Here is the table:
[-99   9  -3 -46  56  26  -1  18  40 -32  -7  16]
[-29 -57 -56  35 -33  37   4 -34 -19  40 -46 -19]
[ 13  19  31 -48  41  -7  27  -1 -11 -26  -8 -16]
[ 18  49  26  -7   8   1 -34  30  18 -16  41   2]
[ 33 -38 -48  14 -51  -2   4 -26  -2  23 -18   8]
[-38  44  20 -15  52   7 -16  57  47 -34  41 -13]
[ 16  47  14  -5  12   7 -22  20  20  -8  41  -8]
[-69   5 -38 -17  64 -25  12  28  14 -38   6  11]
[ -4  14  44 -58  35  -7  10  -7   0 -12 -14  -2]
[-21 -63 -37   5 -28   9  48 -50 -27  23 -68 -12]
[-12 -24  32 -14 -54  56   4 -29  12  33 -28  27]
[  8  33  49 -35  37 -16   1  22   9 -18   2 -12]
[-30 -48 -43  18 -18   3  30 -42 -36  23 -57 -20]
[ 31  15 -16  22 -17 -30  19 -11   2  64  40  26]
[ 27 -16  -5  14 -35 -39  19 -31 -10  46  28  25]
[-35 -64 -35   3  -3  10  46 -30 -41  24 -62 -32]
[-15 -53 -46  17 -28  21  16 -30 -21  41 -52  -5]
[-22  62  20 -10  45   2  -4  43  35 -13  48 -15]
[ 44 -37 -47  25 -37  -7  10 -25 -10  18 -17  18]
[ 16  44  36 -16  31   0 -26  27  11 -17  29  -3]
[-46  55  20 -17  36   6  -7  45  38 -29  43 -14]
[-13 -43   6 -32 -28  36   4 -16 -16 -11 -68   3]
[ 13  28  -9  59 -13  20 -46  27  34  21  31   5]
[-63  -2  33 -25  30  47 -28  27  29 -84 -45  -4]
[-50  -1 -69 -22  52 -37   9  17  10 -58   3  12]
[ 40 -37 -51  15 -58   3   1 -32  -7  10 -22  13]
Each group lies on its own hidden line, plane or larger flat surface, and a surface may be shifted away from zero. The first row asked about is in group 0, and each new group gets the next number.
More rows, each followed by its group:
[-33 -13  24 -34   3  58  -5  17  18 -64 -47 -11] 0
[ 17  24   4   8   1  15 -35  30  36 -14  56   2] 1
[  7  46  35  -6  20  -5 -22  18  28  -8  25 -13] 1
[-33 -48  13 -30   0  -8  49 -36 -40  -3 -58 -19] 1
[ 35  13  -9  31 -11 -28  18 -16   7  52  36  17] 0
[ -4 -29  30  37 -31 -38 -22 -49  10 -18  22  49] 0
[-71   8  -2 -25  42  38  16  16  32 -31 -15   6] 2
[ -3   6  58 -50  47  -8  31  -1  -1 -32 -16 -15] 1
[-61 -21  38  -9 -28  78   7  -2  19  20 -38  24] 2
[ 27 -31 -44  19 -72   7  -2 -12 -17  17 -16  30] 2
[ 26 -31 -82  14 -11 -43   1 -11 -16  -9 -12  14] 2
[ 17  12 -34  48 -29  29 -55  28  35  43  18  -2] 1
[ 13  -3 -64  57 -38  35 -30  17  19  49  18   0] 1
[-28 -19  27  -3 -54  61  -3 -21  15  36 -23  14] 2
[  6  54 -15 -42  19  37  29  34  -2  45 -16 -32] 0
[ -6 -35  22 -42  26  -9  34 -24 -21  -2 -64 -29] 1
[-55  22 -57 -15  50 -27  14   9   6 -48  -5  13] 2
[-36  35   6 -53  25  55  10  45   2 -15 -43 -27] 0
[-28 -51  15 -37  15 -13  59 -40 -39  14 -57 -17] 1
[-16  73  -4   4  31 -10   5  53  28   5  52 -16] 0
[ -6  43  58 -36  39  -8 -11  27  18 -15  20 -15] 1
[ 35 -39 -59  12 -48 -22   5 -24 -21  -5 -20   6] 2
[  7 -17 -88 -19  39 -46   6   5 -14 -30  -9   9] 2
[ 13  11 -43  53 -37  31 -36  22  20  22  24  -1] 1
[-44 -12  34 -14 -30  80  -6 -10  20  19 -22  18] 2
